Rotation paths and how fast each direction turns (degrees each step)
Each turn is a multiple of 5 degrees from 10 to 175, or 0.
Each row of a path follows its step; steps can be skipped.
Rotation 1:
step 0: [ 19  -2  35  19   9  -3 -21  -3  18   3   1 -14   0  22  14   3   0   6
   0  -7   1 -20   7 -13  -6  14   1  31]
step 1: [  8 -11  13  15  35  20   6  18 -11 -17 -10  -7 -17  16  26 -10   1  -4
   0  -4   2   1 -17  -2  -5   7 -24  10]
step 2: [ 20 -16  -9   2  -1   9   5  -7  14   0  -6 -13 -20 -10  20   9   8  -6
   7   6 -13 -32 -11  -3  -3 -15 -30  26]
step 3: [ 19 -30  -8   0  10   4  -8  11   8 -13  15  14 -35  -6  13 -24  -3 -15
   8  -1 -21  -1  -8   4 -11 -20   4  -8]
step 4: [-11  -8 -20 -12  -3  -9  21 -10 -10 -15  10 -16   3  -8   9 -23  11  -5
  -7   3 -23 -14  -8  16  -3 -40 -10  -7]
step 5: [ 17   5  -1 -15 -17  -8  16  -8  20  -5  26  14  12 -10   8 -19   7 -11
  -6   6 -17  -2  20  17  -9 -13  31   2]
step 6: [-17  20   4   5 -10   1  22  -2 -14  -5   3  -5   2   9  10 -36  21  17
  -1  -6  -2  22   2  16   8  -8  29  -9]
step 7: [-27  12  10 -19 -18   3  15 -21   8  -2  -4  -2  14   5   7   7  15   2
  -2  -9   0  17  24   8   3   9  15  40]
step 8: [ -3  12  30  -5 -14  18  -2  17 -10 -11   1  27 -12  -1   3   8  14  19
   5 -15   1  29  -4  -2  21  14  10  17]
step 9: [-21   5  -1  -9  -8   6  -7  -6 -29  14   1   5  -8  14  -2  19  10  15
  15 -22  -1  14  -5 -22  -6  -9 -26  29]
step 10: [  6   9   8 -15  -4  14 -11  24   9 -10  13  25  -8   1 -17  28 -11  -8
  12  -1   2  12  14 -10  -8 -15 -31   8]
step 11: [  6   7   4  -3  -2   9 -23  15  -9  17  10 -11  -2  21 -23  -4  -2  20
  12  12 -25   0  -7 -14   0 -25 -25 -18]
Speeds:
[  1 -11   3   7  -6   4   1   6   5  -2 -10   1   4   3   7   6   1   4
  -8  -9   5   9  -1 -15   0  -4  -5   5] | 45
[ -2   0   2 -10   1   5   2   6  -1  -4 -11  -1  11  -4   7   8  -6  -3
  -7   4  -7   2   4  16  -1   1 -10   0] | 125
[  1  -2   5 -16 -11  -1   6   3  -4   1   3  -5  -9   8  -5   8  11   3
  -5  -1   6   4   2   2  -7   4   1  -8] | 25
[ -4  -6  -9  -4  11  -1  -4   6 -10   8   7  -8   2  -1   6 -12   2  10
  -4   0   2  11   3   0   3   4  -6  -1] | 140
[-6 -9 -1 -1 -3 -8  6 -1 -3 -7 -8  8 10 -8  0 -3  9  9 13  0  1  0 10  2
 -1  1  9 -3] | 35
[ 6  4  9  4  8  1  9 -2  6  5 -1 -6 13 14 -4 -5  3  0 -5  3  2  1 11  1
  4 -5  6 -5] | 55
Rotation 2:
step 0: [ 19  -3  -6  27  26  -5   3  -7 -42 -19  -9   8 -13   1  -4   5  -2 -17
 -23  18 -10  -9  -6  -7 -14  -3   4  38]
step 1: [ 29  10  16  38  11  -5  -7   5   7 -14  20  16  15 -10 -14  10  20   6
  14   7   7   0  18 -22 -18  31 -11   4]
step 2: [ 22 -31   1  11  38  12   2 -36  -9   3  28  13  -2 -12  -6  -4   6  13
 -19   7 -16   9  -8  -6 -15 -13  14  15]
step 3: [ -2 -12   0  24   9  15  13 -11 -21 -36  -5 -16  -9  -4 -14  -7  25   8
   4  17  19   4  27 -21 -18  24 -12   9]
step 4: [ 15   1  -8  26  -2  -1 -11 -14  -9 -26  20  24   4 -19   7   1 -23  28
   5  14   4   8  -3  -1 -41 -15  15  16]
step 5: [  7   7  -2  24  20   7  32 -21 -11 -12   2   5   3  -1 -23 -23  -3  -7
 -24   1  -8 -17  -2 -17 -32  33  -5  -3]
step 6: [ 18  10  -1  21  23  11   2 -14   7  -1  27   0  -4  22   9   1  10  42
   6   2  28  16  16 -10 -31   0  10  -4]
step 7: [  8   0  -1  14  19  21  31 -20  -8 -17  12 -12 -14 -11 -20 -38 -18  -5
   2  13   2   2 -13 -12 -17 -22  -4  26]
step 8: [  6  19 -27  24 -11   0  16  14  -5 -19   4  10  -4   8  -4  -9  17  40
   0 -17   5  -1  13 -26 -26  15  -5  24]
step 9: [ 27  32 -12  14  31  11  14 -16  -4 -13  22   1  -7   4   0   4 -14  18
   5  18 -24  -1 -34  11 -18  -4  -2   5]
step 10: [ 17   6   0  20  22 -16  30   0 -13   5  11   1 -14  20   8 -27  24   5
   3   4   3 -11  16 -27 -15   3 -33  11]
step 11: [ 13  -4  -1  20  13  -1  18   6  13   0  12   1  -8  -9 -12   2  12  44
  34  23  -8  24 -26 -11 -14 -11  12  14]
Speeds:
[  2   2  -4  -4  11   6  -3  -6  -9  -8  -1 -11  -7  11   9   8   3   0
  -4   4   4   2   5   9   3  -3  -4  -8] | 110
[ -2 -10  -8   2   5  -5  11  -1 -10   9  -9  -1   3   0  -5  -4   0  -6
 -12  -6  -5  -6   6  -1  -2  -7  -8   2] | 145
[ 15  -2 -11   4  -9  -4  -1  -5   7   6  -5  -1   7   0   3   7  -1   5
   3  -1   0  16   6   3  -3  -6   0  -2] | 155
[ -6  10 -10  -6  -7   6   8 -10   6   2   5  -4   0   9  -4  -7  -7   5
   2  -5   9  -8  -1   3 -10  -3  -2   0] | 25
Rotation 3:
step 0: [ -9 -14  15 -32  14  13 -21 -17   3   0  -6 -18  15   9 -15  -2  14   8
  13  -9  -8 -23  -4   1  17   4   1  39]
step 1: [-14 -13  28 -31  11 -29  -4  -7   5   0  25   3 -27  -7  -6   3  15  -2
  18  -7  10 -15 -11  -7  13 -25  -1  14]
step 2: [ -4 -17  14  -3  -6 -18   2 -19  -7  -2   0   9 -27 -12 -11   4  -4  -2
  -9 -18   9  27 -24   9  13 -36  -2 -29]
step 3: [ 10  -9  10   5   0   8   4 -11 -33  -5 -33  23  13  -4  -2  -1  11  -7
  -8  10 -10  34 -11 -16  -6 -17  12 -26]
step 4: [ 26  19   3  -2 -15  -5   9  19 -28   0 -37  31   5  15  17 -18   3  -3
  -8   9  -4 -10  -6  -8 -14   5  -3  13]
step 5: [ 14  17  14   3 -33  -7 -29  31  16   7 -19   1  -5  29  19   7  -6   3
  -4 -18   5 -12   6   2   0  21  -9   2]
step 6: [ 11  -7 -14   6 -15 -18 -25  16  34  -1  -1 -17  -5  -2   9  30  11  -6
  17  13  12  -3  17 -12  11  18   4 -20]
step 7: [ 16 -13 -50  13  -1  -3  13   4  24 -17   5 -21  -9  -8   3   5   2 -19
   5  14 -12  -7   6   9  14 -22   3  -2]
step 8: [-13   4  -8   9   4  26  14   2   7 -37  23 -12  10  13   2 -11   6 -15
  -7  -2 -36   3  10  13 -16 -22  10   3]
step 9: [-17  10  18   2  -6  -9  18  -8 -15 -14  40   7  14  -1  -6  -4   4  -3
 -13   4   0   2  27  20 -39  15   7   7]
step 10: [  6  -9  10  18 -11   0   6  -7 -17  43  19 -11   5 -21 -19  -4  -8  11
 -13 -14  18   8  18  24 -15  16  -2   8]
step 11: [  2 -15   5   6  16  35 -12  -4   8  43  -9  -6   6 -32   2 -14  18  12
  17   0   7   9 -11   2  -2  17  -1   9]
Speeds:
[ -4   6   6   0  -3 -12  -5   4   2   3  13  -1   0   1   1  13  -5  -2
  -7  -9  12  -2  -7   0  -4   2   5  -6] | 90
[  1   2   4   5   3  -6  -7   2 -15  -2   1  -2   0  -7  10  -3  -8   2
 -10   4  -6  15   4   0  -6   1  -3   6] | 60
[  3   5   0  -8  -2 -13  -2   3  -2  -4  -7  -2  11   2  -6  -1   1   8
  14  -5   1  10  -8   1   0  -9  -6   1] | 25
[-13  -2   0  13  -1   0  16   0  -8 -11  -3  -2  -2   7   1   5   5   7
  -1   2   3   3  -4   0   0  -7   4  -3] | 65
[ -2   6   2  12  10   8   7  -4   5   0   8  -1   4  -4  -5   1 -11  -3
  13  -3   6   5   0   0  -2   6  -5  10] | 25
[  3  -1  -7   1   3   5  -1   2   1  -3   0   4  14  -2   5  -2   1  -4
  -6   1  -3  -5 -18  -3  -1  -3  12  12] | 90
[  5  -8  -1   8   1  -2  -2   2 -10  -2  -1  -4   5   0   3  -8   6   2
   3 -12   2 -10  -5  -3  -4  15  -8  -7] | 60
Rotation 4:
step 0: [  1 -46  22   8   8 -21 -16 -25  -6  17 -10   1 -13  25 -13  10  -1   2
 -10   1 -17  17   7 -13 -12  -7 -13   1]
step 1: [ -9 -12 -11  21 -15 -16 -22  -9 -23  37   4  10  14   5 -32  -2   9  -7
  10  -8   5  -8   0  11 -12 -28  12   5]
step 2: [-10  -8   1  20  -5   3 -47   1 -10 -18   7   3  16   5 -11  -4  28  12
 -13   1  -7  17 -18  -1   9 -13   8 -33]
step 3: [ -1 -20  14   0  -6  -7  -9 -19 -19  -1  -2  40  -8  17  -3   8  19  14
 -22 -18  -9  17 -25   4   2   4 -17  20]
step 4: [ -9  14  -7 -10 -18 -14 -18  10 -31  10   6  -9 -10  12 -22  -9  22 -13
  -3   6   0  11 -21  15 -19 -19  -8  30]
step 5: [  1  -4  17  -3   8  -3 -13  -1 -18  -5  20 -32  -2 -10  -9 -28  27  18
 -22 -15   2   4 -19   2  13 -21 -14 -16]
step 6: [ 25 -14   1  15   3  -6 -13   3  -4  20   9  18 -25 -10  10   5  17   2
 -25  -9   3  -5 -18  30  22  -2 -27  13]
step 7: [  9  11 -27  -2   6  -6 -13  10  -4  20 -12 -13 -41  15   1  -8  22   5
  -6   5   1  37  -1  23 -13 -13   0   0]
step 8: [ 11 -13   5 -19  17 -15 -12 -10   8  27 -19 -23   0 -19 -15 -19  23  19
 -28 -22  11   5  -4  -2 -17  -1   1 -11]
step 9: [ 42 -25  -1  15  -9  -9 -34  -3 -12  22 -13  -4  -6  -9  11   8  -7   3
 -10   8   3 -19 -11  16 -23  -2  -8  -7]
step 10: [  4 -12   0  17 -15  14 -14   0 -10  17  -9   3 -22  20   8  -3  25  34
  14  -5  15  10  13  14 -21 -15  25 -15]
step 11: [-14 -16   5  -2   1   6 -37   6  16   3 -12   7   2   3 -26   2  36  16
 -20  -9  14 -10   8  -5 -22  26  -1   4]
Speeds:
[ -2   2   2  -4   0 -12  -1   9   1  -5   5   1   4  -4   2 -11  10   5
   4   8  11   8   6  -3   1  -3  12  -4] | 125
[ -1  -5   5  -2   7   5  12 -10  -5   0   2  -3  -2   7   5  -7  -1  15
   3 -11  -4   8   3  -6   0  -5   0  -6] | 145
[ -1   7   7  -1 -10   7   2   8  -7 -11  14   1  -2   6   0  -2   6   1
  -6  -5   2  -6   4  -3  -7   5  -9   5] | 45
[  1  11  -3   0  -8   1   8  -4 -10   1  -6   1 -10   5 -14   1   1  -2
   9   1   4   0   8  11   0  -5   6   0] | 120
[  5   1   2  -8  -8 -11   6   0  -2 -11 -10  -4  -1  -6   1   6  -5   1
  -6  -7  -5   5  -9  -4 -12  -5   6   5] | 80
[ 12  -1   3   2  -3   2   3   0   7  10   3  -1  -4   1   4  -2  -3 -12
 -10  -4   4   4  12  -1 -10   2   6 -11] | 35
Rotation 5:
step 0: [-19 -13   3  -9 -23  18  15 -24   6  -5 -20   3   4  11  31   8  16  -8
 -13  -9 -22  -9 -12   1  -1  -4  39  11]
step 1: [ 11  19 -12   3 -13  25 -15 -25  -7   0 -26   6 -20  10  -2  20  22  -5
  -6   6  -5  -6   8 -23  -9  -8  -7 -36]
step 2: [ 28 -23  15  10   0  13 -23   8 -21   8 -15  -9 -15  -3 -30  -5   2   8
 -31   2   4 -22   8  -6  -9 -11 -13  16]
step 3: [-10 -24 -17  17  33   0  -7 -16   6  12  16 -10 -17  24  -1   4  -9   6
 -25  15   5   0 -12   6  -7  -9  26  27]
step 4: [ -8  16   1  15  21   0  11  13  12 -13   0  25 -11  -5 -17  19  16 -33
 -16   4   0  12 -23   7 -11  -6  28 -19]
step 5: [ 13   2  18   9  -1  -8   1   6  -9  -2 -39  -4  18 -20  10  28  19   7
 -15  12  -8 -23 -33  14  10   8   0  -2]
step 6: [-10  11 -14  -3 -11  -4  -9 -11   1  21 -16  -9  22  37 -13  16   2  28
 -15  16  26 -14 -11   3 -13   4 -11  -9]
step 7: [-19 -14  13  11  -6   4   5  15   4  30  -7   6  21  27 -30 -14  13 -22
 -25 -12  -4  13   7 -21  -3  -8   0   6]
step 8: [  7 -20  11  23  26   8  15  -9  11  20 -12   1 -13   6  34  11  16   1
 -18  -7 -13  34  -5 -12  20   6  -8   1]
step 9: [ 31  27   3  13   9 -14   7   6   0   3   8  35 -23   9  -4  29   9  23
  -9 -13  11   0   0  -3 -10  17 -12  -8]
step 10: [ 10  13   8  21   2 -20  -4  16 -13  14   6   5  29   2 -12   4 -18  18
 -16 -17 -36 -26  -6   6 -14   4  12  19]
step 11: [-28   8  -1   3  14   2  -4   4  12   4 -16 -12  20  14  23  -5  -8  24
 -16   4 -17  23  11   9 -27  -3  29 -16]
Speeds:
[20 -8  0  5  3  0  1 -9 -3 11  3  0 -9  4 -4 -4 -4 -6  1 -1  2  7  8 -6
  3  3  1 -1] | 60
[  2   0  -2  -9  -1   3  -2   5  10  -4   5  11  -1   3 -12   3   2  -4
  -3   1   4   4   7   7 -13   5  -7 -12] | 140
[-12  -8   2   7   2   3   8  -9   5   1  -3   3   4   2 -10   3  -5  -3
  13  -6  -8   5   0  -1  -9  -5   8   1] | 100
[  7   2   0   7   2  -1  12  -1  12 -11  -7   0  -6   5   5   1   6  -3
   6  -6  -1 -14   1   0   7   0  -3  -8] | 90
[-1 15  4  2  0  3  6  3 -5 -2  1 -5 -8  4 -3 -4 -4  5  3 -4 14  7 -7 -9
 -6 -9  3 -8] | 140
[  3   6  -1   2  -2   0  -8   1  -1  -6  -6   0  -3   8   4  -9  -2 -10
  14   1   1   7  -3  10  -4   2  -9  12] | 0
[ -8  -2  -2   3  -3  -6   3  -1   5  -4   2  -5  -2  -2  12  -6  -4 -17
 -13  -3   1   6   0  -6  -7   7   5  -3] | 95
